(in the rows, 128 means zero)
Named moves, each a turn or a mirror, and the order they were made in; the first pair answered:
K_587:
[166 129 132 140 130 109 119 125  92 151 109 140 112] |-> [171 126 127 143 127 108 118 119  97 141 110 143 109]
[180 121  98 132 113  77 121 159  79 142 133 123 130] |-> [181 121  96 132 113  79 118 159  81 140 135 124 127]
[135 127 103 143 144 118 111 123 111 118 118 137 137] |-> [122 130 111 140 147 120 116 132  99 139 114 131 141]
K_304:
[110 126 135 121 135 132 130 137 153 115 131 142 109] |-> [132 121 124 135 136 114 124 151 114 144 120 134 109]
[140 122 119 157 125 109 102 137  54 125 131 122 105] |-> [112 122 135 137  97 146 104  83  89 108 161 105 149]
[143 109 123 129 151 103 133 180 118 116 107 146  73] |-> [160 103 122 135 109 116 124 125  69 162 128  93 146]
[139 119 137 141 118 116 110 116 127 149 119  96 167] |-> [113 124 149 127 125 131 116 115 175 114 124 116 150]
K_462:
[112 128 132 153 147 134 124 131  70 173 115 108 120] |-> [ 97 128 137 142 172 133 131 149 128 118 110 146  76]
[136 129 131 126 128 143 121  96 174  69 146 154 123] |-> [152 124 127 135 100 140 111  76 110 128 153 112 174]
[120 126 141 122 122 136 128 122 136 100 118 153 149] |-> [126 123 140 122 113 133 127 115 115 118 119 138 167]
K_720:
[110 127 136 129 125 125 124 136 109 164 131 123 125] |-> [102 130 143 124 121 135 126 124 119 157 136 120 133]
[104 137 151 120 152 131 140 153 158 117 120 146  88] |-> [109 136 146 123 153 127 139 162 146 123 115 148  83]
[103 160 129 131 106 119 152 145 109 138 145 116 131] |-> [ 99 162 133 128 105 125 153 136 119 130 151 117 134]
[116 110 137 106 119 131 128 130 179  56 133 158 101] |-> [140 106 123 119 129 109 123 156 159  64 119 164  80]
Then:
Each pair is 2 to 3 moves apart.
[151 118 125 142 105 140 128  99 117 120 148 112 152] |-> [168 116 116 150 112 127 125 111 105 123 139 117 141]
K_462, K_720, K_462
[ 86 146 169 130 119 148 139 136 119 171 131 117 139] |-> [ 94 144 164 135 124 139 138 145 106 178 128 117 133]
K_304, K_304, K_304
[166  73 100 144 101 133 117  80 113 115 134 142 157] |-> [ 69  88 147 106 125 162 148 112 168 113 126 158 129]
K_587, K_720, K_304
[152 128 106 133 143 100 125 149 100 140 111 125 104] |-> [113 131 128 112 112 149 131  87 144 118 143 108 153]
K_720, K_304, K_720
[171 115 115 150 116 125 109 111  76 172 122 115 155] |-> [102 129 148 114 131 165 127 101 191  93 138 154 126]
K_720, K_720, K_304
[116 133 136 120 110 136 136 129 113 152 121 109 161] |-> [154 128 117 133 106 125 124 115 111 129 123 115 161]
K_587, K_304, K_462
[132 130 102 138 147 120 147 169  95 156 113 127 110] |-> [117 131 113 125 114 154 145 109 106 155 143  99 170]
K_462, K_304, K_720
[142 124 114 142 152 102 119 173 101 147  98 147  82] |-> [187 113  90 150 126 110 102 112 127  94 126 149 111]
K_462, K_720, K_587
[105 143 106 150 141 160 118 113 167 100 112 154 126] |-> [117 139 103 155 120 164 113  88 129 134 121 123 165]
K_462, K_720
[114 141 151 120 146 121 132 131 163  92 131 148 114] |-> [127 139 150 125 117 130 125  96 115 136 146 109 170]
K_462, K_720
[107 127 141 124 152 113 124 157 129 120 109 166  91] |-> [ 91 128 155 117 114 144 124 104 109 154 133 121 162]
K_462, K_720, K_720
[127 133 141  90 130 133 104 126 170 110 115 145 106] |-> [148 128 133 100 104 135  94  97 126 142 127 112 151]
K_720, K_304, K_304
[144 120 121 139 133  95 119 153 135 129 123 157 100] |-> [139 121 126 138 113 105 120 135  98 171 129 125 139]
K_462, K_720
[ 54 144 175 100 156 158 146 156 156 132 123 178  97] |-> [ 94 134 160 119 114 154 128 115  65 206 136 117 173]
K_304, K_304
[106 116 137 140 138 115 118 160 100 154 114 104 133] |-> [ 76 122 151 124 138 138 127 146 150 118 124 117 131]
K_304, K_304
[130 117 139 128 134 136 131 130 174 118 107 175  92] |-> [127 117 139 132 141 126 135 156 145 152  93 168  85]
K_720, K_587
[160 130 134 140 105 140 123  86 144 111 156 118 146] |-> [183 127 120 152 132 106 122 141 120 122 127 138  98]
K_304, K_304
[171 139 124 137 121 100 109 122 119 107 132 129 148] |-> [166 140 123 136 132  95 113 140 128 100 124 143 127]
K_304, K_304, K_720
[119 143 125 142 146 128 136 175 123 127 117 136 134] |-> [151 136 107 150 137 125 125 150 134  97 129 140 140]
K_462, K_587
[152  95 124 163 116 115 127 125  97 147 143  95 162] |-> [128  98 136 149 112 142 133  97 153 102 163 108 169]
K_587, K_304, K_462
[129 130 141 138 130 137 110 124 113 171 124 126 163] |-> [161 124 122 151 146 118 104 139 133 130 115 157 123]
K_462, K_304, K_587
[106 127 150 114 130 121 135 151 172 124 118 114 132] |-> [104 128 152 112 123 123 137 145 164 136 119 105 142]
K_462, K_304
[112 145 149 125 160 123 134 169 121 135 112 137  97] |-> [100 147 160 117 132 147 134 124 109 158 132 105 152]
K_720, K_304, K_720
[103 139 130 117 141 122 138 143 154 128 130 136 106] |-> [141 132 112 126 115 123 122  95 138 122 153 117 144]
K_304, K_304, K_587
[168 134 140 111  87 130 130 114 106 158 119 146 143] |-> [175 133 134 117 104 116 128 137 113 143 109 164 112]
K_462, K_304
[108 112 115 125 146 125 120  97 199  74 124 131 117] |-> [148 106  93 145 162  85 113 141 153  98  99 138  84]
K_720, K_720
[151 123 114 136 112 127 117 118 101 153 140 106 156] |-> [121 131 125 127 146 116 133 173 124 143 116 137 100]
K_462, K_720, K_587
[ 73 137 161 112 129 136 160 147 140 131 133 125 121] |-> [111 129 146 130 111 122 149 134  83 169 133  98 148]
K_720, K_304, K_304
[118 109 128 126  94 144 104 101  97 165 137  80 183] |-> [103 113 134 121 101 146 108 114  95 178 129  78 179]
K_587, K_720, K_587
[128 132 123 152 138 127 122 175 145 111  84 159  90] |-> [180 122  99 170 104 125 104 125 104 125 101 128 141]
K_304, K_587
[104 133 132 123 139 139 129 117 139 106 142 138 109] |-> [100 133 135 126 132 138 132 120 107 145 140 116 129]
K_587, K_462
[151 128 135 138 129 109 125 101 104 134 137 104 148] |-> [147 130 135 140 150  94 132 140 101 140 120 118 115]
K_462, K_304, K_587
[175 104  97 156 120 105 124 131  81 134 115 103 158] |-> [117 115 123 131 154 120 141 162 168  72 109 152  98]
K_720, K_304, K_304
[117 127 126 138 151 136 131 108 163 100 131 119 139] |-> [122 125 120 146 169 114 135 149 130 132 108 121 115]
K_304, K_587
[119 124 143 152 114 133 133 103 101 143 145  90 169] |-> [ 98 128 149 152 153 113 145 168 106 147 115 120 107]
K_462, K_587, K_304
[102 135 144 134 152 140 154 148 163 120 123 142 113] |-> [106 134 141 134 148 143 151 137 172 109 129 144 115]
K_304, K_304, K_462
[ 85 131 159 107 142 140 142 151 160 128 126 140  97] |-> [119 124 148 123 115 130 131 126  90 184 131  98 146]
K_304, K_462, K_304
[ 90 138 143 126 144 140 143 116 155  98 133 140 104] |-> [ 98 139 138 132 156 127 141 137 142 107 121 145  85]
K_587, K_720, K_720
[134 123 128 128 126 112 125 142 110 148 121 125 129] |-> [111 129 138 116 134 123 132 142 143 129 123 137 119]
K_720, K_304, K_304
[145  88 127 151 132  85 141 150  91 173 110 133 121] |-> [ 90  97 156 117 127 129 154 112 185 106 136 154 128]
K_304, K_304
[147 123 105 144 121 111 120 104  97 128 129 130 130] |-> [129 127 114 140 128 109 127 123  85 152 119 126 123]
K_462, K_304, K_587
[ 92 152 168 133 143 135 128 206 143 106 138 187  90] |-> [130 143 154 156 115 121 115 187  49 183 138 134 143]
K_720, K_304
[ 94 120 130 118 172 126 148 173 133 110 103 152  85] |-> [104 119 126 127 148 122 146 162  67 170 104 112 128]
K_720, K_462
[167 112 123 155 156 113 113 129 103 160 101 160 148] |-> [157 116 126 149 170 115 117 138 140 126 101 184 123]
K_304, K_462, K_304
[160 132  95 101  89 139 116 119 145 149 151 106 160] |-> [177 129  85 107  97 129 112 124 157 123 149 121 140]
K_720, K_720, K_720
[ 86 133 139 109 135 150 147 110 180  98 155 140 135] |-> [122 125 124 122 109 147 133  79 138 121 167 111 177]
K_462, K_587
[123 137 132 124 121 118 129 172 127 130 122 147 100] |-> [122 135 137 121  94 133 127 136 104 156 139 118 147]
K_304, K_720
[136 153 138 111 141 141 125 143 139 105 129 154 106] |-> [174 146 122 125 125 128 116 128 100 125 132 136 127]
K_720, K_304, K_587
[133 139  95 131 156  90 138 180  68 140 119 141 117] |-> [112 143 105 123 155 101 143 182  67 154 120 135 124]
K_462, K_720
[ 70 141 176 125 119 130 132 150 130 156 111 142 108] |-> [109 131 154 132 112 131 119 110 176  85 131 164 106]
K_720, K_587
[104 128 141 120 138 134 126 124 160  93 137 148 117] |-> [ 82 131 153 116 131 144 131 122 146 118 138 133 135]
K_462, K_304, K_587
[ 68 143 164 115 100 128 142 152 132 186 125 131 170] |-> [ 67 144 159 117 117 114 143 183 134 184 110 146 140]
K_462, K_304, K_720
[119 136 130 121 174 107 137 192 171  71 106 185  51] |-> [ 74 140 153 101 160 139 145 160 203  59 125 176  79]
K_462, K_720, K_462
[140 121 136 117 113 101 139 113  81 156 116  76 166] |-> [160 118 122 128 144  71 137 161  93 134  94 109 107]
K_462, K_304
[126 118 115 148 126 110 131 137 102 149 114 118 142] |-> [ 99 123 129 131 118 136 136 111 153 115 130 126 154]
K_720, K_304, K_587
[138 116 112 133 112 135 122 129  91 152 124 110 134] |-> [129 117 119 122 101 154 124 102 123 125 137 111 148]
K_720, K_720, K_587
[115 136 134 109  95 141 131  88 138 148 113  89 165] |-> [151 132 109 131 131  96 127 157 111 151  77 119 101]
K_304, K_720, K_304
[122 130 130 118 137 129 129 123 176  71 142 158  98] |-> [104 132 144 107 117 152 132  92 171  89 158 134 141]
K_462, K_304
[182 131  90 151 132 105  87 138 106 123 127 148 113] |-> [140 136 113 141 140 110 100 171  84 173 112 133 112]
K_462, K_587
[159 136 115 132 131 120 131 153 103 136 125 132 114] |-> [129 142 132 113 112 155 136 107 138 117 147 121 150]
K_720, K_304, K_720
[ 92 142 142 114 131 142 149 134 155 132 124 140 117] |-> [104 140 134 124 128 128 147 146 114 167 114 126 125]
K_304, K_462, K_720
[134 126 134 124 147 101 135 169 129 147 102 148  93] |-> [123 130 139 115 146 115 135 150 169 111 112 159  93]
K_304, K_462
[129 132 146 144 140 107 148 168  96 164 105 116 120] |-> [121 129 154 129 108 147 143  90 149 113 147 108 170]
K_304, K_720, K_587
[111 128 133 123 127 142 129 111 166  95 134 135 122] |-> [ 94 129 143 122 118 143 135 118 118 154 129 104 145]
K_587, K_720, K_462
[115 108 150 112 136 148 130 117 177  84 138 144 113] |-> [178  99 118 145 126 109 112 133  82 145 123 115 128]
K_720, K_720, K_304
[146 131 112 159 138 111 114 146 108 118 100 139 127] |-> [130 132 119 150 145 119 119 147 138  97 104 151 114]
K_304, K_304, K_304
[127 133 124 113 122 137 136  95 148 107 141 116 128] |-> [114 135 133 113 118 139 139 102 123 141 137 100 139]
K_462, K_587
[159 133 128 151 120 113 128 132  87 162 117 101 129] |-> [115 141 153 131 113 139 141 117 108 167 127  91 147]
K_587, K_304, K_587
[125 122 142 125 121 148 121 101 149 104 131 137 145] |-> [152 118 125 138 133 130 115 121 143  98 121 152 122]
K_720, K_720
[181 122 105 156 116 116 111 109  82 138 121 109 149] |-> [144 126 125 131 125 145 120  89 172  65 139 140 131]
K_720, K_304, K_720
[139 114 149 122 120 110 123 159 123 174 109 131 106] |-> [108 119 170 103 105 139 128 125 153 161 126 122 132]
K_720, K_720, K_720
[127 126 115 125 125 131 135 123 146 115 141 134 140] |-> [117 129 121 125 123 131 141 130 123 142 134 121 149]
K_462, K_720, K_587
[128 132 127 118 121 152 127 103 118 160 142  98 155] |-> [143 133 114 127 157 120 126 161 126 140 113 137  90]
K_462, K_304
[128 124 116 123 123 134 135 110 166  81 133 145 141] |-> [158 117 102 139 110 121 126 103 116 111 132 123 162]
K_720, K_304, K_304
[118 128 130 128 151 148 133 154 120 119 114 146  95] |-> [126 126 126 133 129 151 129 136  83 153 120 116 130]
K_720, K_304
[128 184 157 105 122 128 109 124 179 122 113 172  89] |-> [175 175 135 132 112 101  96 134  98 179 103 144 108]
K_720, K_304
[181 134 134 133 116  88 130 147 127  82 127 158 123] |-> [186 136 134 136  96  92 126 126  95 114 135 129 157]
K_304, K_720
[ 73 130 116 113  97 132 150 112 151 137 108 125 143] |-> [ 79 129 114 119  94 126 149 121 125 160 103 116 146]
K_304, K_462, K_720
